(in the rows, 128 means zero)
Named moves come first, each a turn or a mirror and shown by rows before and after it. Which of them, in which order, take the first row of each pair that follows to the second? Write the first one first, as in the answered first pair.
move L:
[130 140  99 139 137 123 100 117 139 129 100 133  91 102 128] => [102 141 114 121 126  92 125 148 121 122  98 142 104 103 137]
[140 132 126 138 143 134 122 115 137 134 119 127 127 124 122] => [119 134 139 126 133 111 138 136 122 127 120 129 137 125 131]
[154 133  94  97  97 145 116 153 115 145  96 117 120 143 136] => [150 135  97  95  96 141 118 157 113 144  97 119 120 143 137]
[138  88 135 133 126 114  90 171 141 161 155 164 160 139 129] => [147  89 130 139 130 121  83 163 145 164 157 163 157 138 128]
move N:
[ 38 142 121  99 101  95 162 155  71 131 119 120 158 111 138] => [165 179  92 141 161 169 132 141 157 169 135  91 154 157 188]
[147 130 111 127  85 115 119 119 124 154 110 122 119  89 144] => [162 103 110 132  92 124 105 107 138 142 125 112 126 103 145]
[ 96 132 122 138 129 123 124  95 105 128 110 141 112 101  98] => [145 145 111 152 151 150 113  89 137 141 116 130 111 118 119]
[130 107 130  63 107 136 110 136  99  99 123 137 123 103 139] => [167 154 119  75 123 154 116 141 118 127 111 140 113 104 157]
move M:
[117  65 131 122  99 121  97 133 120  96 160 133 151 118 123] => [105 111 114 132 106 136  99 101 108 123 121 156 116  79  88]
[ 96 128 129 107  93 125 112 136  78 116 160 118 114 113  87] => [ 94 166 128 112 108 116 137 140  78 131 139 125 110 106  86]
[ 81 134 115 140 125  92 181 117  95 132 103 144 109 113  80] => [ 90 123 128 133 132  73 202 151 109 121 118 130 138 146 113]
[105 150 144 104  85 120 127 167 102 145 118 140 128 119 138] => [106 138 148 102  83 119 122 170 104 138 126 136 135 125 145]
Pairs:
Each pair is two moves apart.
[ 97  73 154  90 136 121 149 139 111 107 117 109 151 136 136] => [ 84 110 135 101 138 138 141 105  97 132  87 129 118  95 100]	M then M
[156 151  76 126 121  96 131 178 148 153 133 125 141 139 130] => [133  92  72 125 104 111  91 137 129 126 148 125 131 118  88]	N then M
[174 156  98 134 164 186  99 109 178 156 140 146  77 145 135] => [111 170 141  93 140  96 178 198 143 138 135 154 118 163 172]	M then L
[127 122 138 125  79 181 107 122 115 139 151 181 130 100 158] => [128 161 133 131  95 177 129 120 119 158 131 189 123  96 157]	N then M
[136 127 112 140 130 122 123 107 160 116 142 115 114 112 109] => [114 144 122 129 129  92 156 134 147 116 130 122 123 113 117]	M then L
[101 141 135 107 114 132 152 133 126 129 124 129 153 111 124] => [143 127 128 118 127 163 130 121 154 132 142 116 154 128 136]	N then M
[108 175 127  82 134 128 125 160  86 151 104 170 138  93 124] => [179 157 107 109 169 183  83 124 137 156 127 146 136 121 134]	M then L
[144 106 144 132 131 131 119 141 141 115 152 114 149 149 166] => [104  94 148 117 102 118 114 140 109 107 144 127 139 120 144]	M then L
[119 190  98 114 170 124 162 139 153 181 118 115 148 106 142] => [129  76 104 102 128 150  89 134 155 130 183  91 167 122 146]	M then M
[113 193 115 133 156 163 151  87 122 167  73 166  86  94 112] => [101 153 160 101 145  92 204 183 124 128 111 141 153 159 181]	L then M
[138 106 131 101 115 162  91 118 150 101 159 108 141 126 127] => [163 155 124 107 125 172 100 125 162 128 142 115 131 121 142]	N then N
[126  98 133 117 126 114 162 141 102 103 165 111 141 111 108] => [126 145 122 121 125 125 160 128  94 128 138 129 116  81  92]	L then N
[221 131 119 138 157 154 114 146 159 132 136 112 153 156 185] => [208 138  97 147 140 188  76  95 140 143 120 130 110 105 136]	M then M
[154 158 144 104 158 148 165 151 125 142 177 106 163 127 139] => [118 101 143  97 129 153 130 119  96 115 191 110 154 103 101]	N then M
[130 218 129 130 100 141 131 141 119 152 107 159 101  85 135] => [188 198 124 146 133 165 119 141 166 148 133 131 119 131 167]	M then L
[110 158 115 126 114 101 148 152 147 104  97 123 115 176 155] => [136 110 106 133 108 139  97 125 161  90 124 111 112 177 147]	M then L
[148 189 133 126 115 134 121 146 134 161 115 156 112 130 134] => [137 123 124 138 120 154  84  89 131 131 130 147 106 121  88]	N then M
[159 179 124 139 147 137 117 129 135 141 112 144 105 132 144] => [117  93 150 115 125 104 117 143 114  89 143 129 138 153 139]	M then N
[150 172 137 122 168 119 153 135 127 122 126 133 135 123 136] => [124 139 151 105 140 101 150 153 108  97 141 130 146 122 137]	M then N
[115 130 139 110 125 111 148 137 123 122 118 125 142 129 132] => [145 139 125 129 147 142 132 110 143 135 117 121 130 132 124]	L then M
[140 221 142 106  86  97 157 200 127 181 118 141 112  86 202] => [169  77 108 136  92 189  34  73 148 130 171 113  90  76 124]	N then M
[164 130  91 148 178 149 115 114 104 162 119 132 136 126 106] => [139 149  94 139 167 133 127 125  85 165 104 144 130 109 101]	N then N
[152 122 159 152 122 128 121 139 136 104 149 141 111 147 138] => [126 133 155 148 108 127 120 130 114 108 136 155  95 118 118]	M then N
[100  99 125 138 154 135 135  68 124  91 118 138 104 139  85] => [122 141 121 149 183 134 161  78 142 112 105 135 106 151 105]	M then N
[179 134 112 148 147 161  95 107 165 139 140 109 128 148 136] => [148 150 141 123 130 104 145 173 143 130 138 113 156 164 171]	L then N
[ 67 102 115  85  78 140  65  91  77 136 134 137  90  59  72] => [168 194  89 117 123 189  65  99 139 196 121 131  74  82 121]	L then N
[163 140  98 121 155 136 155 110 128 197 102 131  86 123 105] => [180  71 119 109 144 124 146 148 144 157 153 103 126 173 147]	M then M
[151 208 107 146 155 152 136  96 143 175  93 142  99 106 127] => [ 73 175 126 120 118 109 150 105  91 146  89 159 103  79  95]	N then N
[135 124 130 115 108 139 118 149 130 134 137 125 128 147 149] => [122 128 125 115  99 144 107 136 118 136 130 133 116 129 133]	M then N
[141 133 109 141 135 159 109  83 127 144 114 132 109 104  93] => [127 174 128 132 149 109 172 131 125 151  97 134 133 126 123]	M then L
[123 137 171 101 111 101 144 169 119 118 139 143 142 124 171] => [156  98 146 117 108 160  77 113 134 116 159 136 118 110 144]	M then L
[109 109 139 125 122 115 126 122 118 108 139 134 135 133 113] => [139 145 141 127 129 117 137 147 135 127 136 131 138 149 144]	N then M
[141 174 140 127 143 102 169 124 131 150 105 146 151 135 100] => [145  94 138 132 147 120 135  89 143 115 138 126 161 150  82]	L then N
[150 111 143 119 129 131  98 139 147 108 157 150 110 146 139] => [130 115 138 116 114 132  90 126 131 110 149 161  96 121 122]	L then M
[118  71 130 139 148 115 136 104 130  91 141 111 142 142 105] => [120 159 113 148 152 128 149  96 121 142  92 138 106 102  95]	M then N
[141 138 114 137 171 159 111  62 154 127 133 112 114 166 114] => [143 147 120 135 182 141 135  83 162 128 132 108 131 187 135]	M then M
[135  86 123 112 102 121 114 142 120 114 156  80 129 116 111] => [128 157 120 110  98 114 136 156 108 151 118 103 106  89 117]	L then N
[118  98 139 116 156 121 138 117 140  90 126  79 133 114 132] => [133 157 124 128 163 140 141 109 144 125 100  95 108  92 126]	N then L
[ 93 163 122 125 102 139 123 133  81 161 123 133 137  96  97] => [161 129 124 143 148 156 118 142 139 148 159  95 172 163 143]	M then N
[143 123 105 123  89 134  83 154 111 133 134 140 127 130 121] => [140 132 105 121  86 128  88 162 109 135 131 143 128 127 125]	N then L
[140 138 144 135 118 127 136 138 129 154 160  95 154 119 132] => [123 139 142 130 101 128 130 135 111 152 157 104 143 100 118]	M then N
[ 28  96 155 105 123  61 174 164  71 104 147 119 149 129 119] => [ 99  30 145 129 158 105 131 135 125  83 191  79 166 180 135]	N then N
[115 117 140 133 106 126 158 144 125 149 100 147 157 123 151] => [112  89 136 131  90 144 127 126 122 140 112 146 148 113 138]	M then M
[ 47 164 151 110  89  76 170 174  86 127 106 149 128  95 107] => [141 171 155 127 130  96 177 214 156 137 137 114 162 170 185]	N then L
[123 151 125 152 116 138 115  99 108 152 107 138 108  79  89] => [109 113 130 147 110 131 107  91 100 134 120 132 116  83  79]	N then N
[104 120 134 135 136  95 163 122 143 106 131 130 145 150 129] => [120 116 131 141 146 106 155 117 154 108 139 122 145 161 135]	N then N
[102 186 103 106 139  90 165 128 122 140 142 126 154 125 125] => [126 172 108 101 133  95 156 150 134 134 162 116 168 147 153]	M then N
[ 96 120 127 116 109 117 128 111 101 134 116 136  97 101 102] => [110  81 125 121 118 130 110  97 116 116 139 118 106 120 105]	N then N
[123 117 139 123 102 134  97 117  92 144 121 140  90 127 128] => [131 103 138 127 107 139  90 112  98 139 130 133  92 132 130]	N then N
[160 106 118 144 107 117 134 115 126  97 160 132 118 127  87] => [157 155 125 138 108  94 172 150 122 115 141 141 120 127 109]	N then M
[171 142 110 136 111 167  90 134 149 148 144 132 127 129 157] => [122 158 133 112  92 114 138 180 119 143 130 145 141 127 167]	M then L
[115 176 131 124 131 121 153 162 138 152 103 153 130 128 159] => [ 75 127 139 112 113 100 151 158 113 122 114 152 139 125 138]	N then N
[133 162 158 128 122  87 180 141 152 142 146 133 147 148 148] => [165 120 145 142 140 122 144 105 176 129 168 115 148 162 138]	N then L
[141 101 125 146 143 130 138 126 151 125 148 108 137 145 133] => [109 135 133 132 128 103 167 151 127 135 125 125 133 130 135]	L then N
[139 153 127 130 140 128 142 138 129 141 127 134 133 129 134] => [117 142 135 123 129 116 146 139 116 130 126 137 135 121 126]	N then N
[153 121 131 119 138 114 133 125 127 136 137 114 131 141 157] => [147 138 131 117 134 110 141 130 123 145 128 120 127 133 157]	N then N
[ 69 147 120 131 171 150 133  70  66 168  64 125  87  92  75] => [135 173 118 153 230 155 163  87 124 184  72  99 110 147 120]	M then L
[140 148 141 100 165  65 156 204 128 123 126 121 169 173 181] => [ 67  59 135  93 135  69 113 135  82  77 135 128 152 129  96]	L then N
[149 187 142 123 188  86 168 138 146 156 136 122 157 154 115] => [102 156 160  93 134  59 160 168 106 134 146 133 165 136 113]	M then N
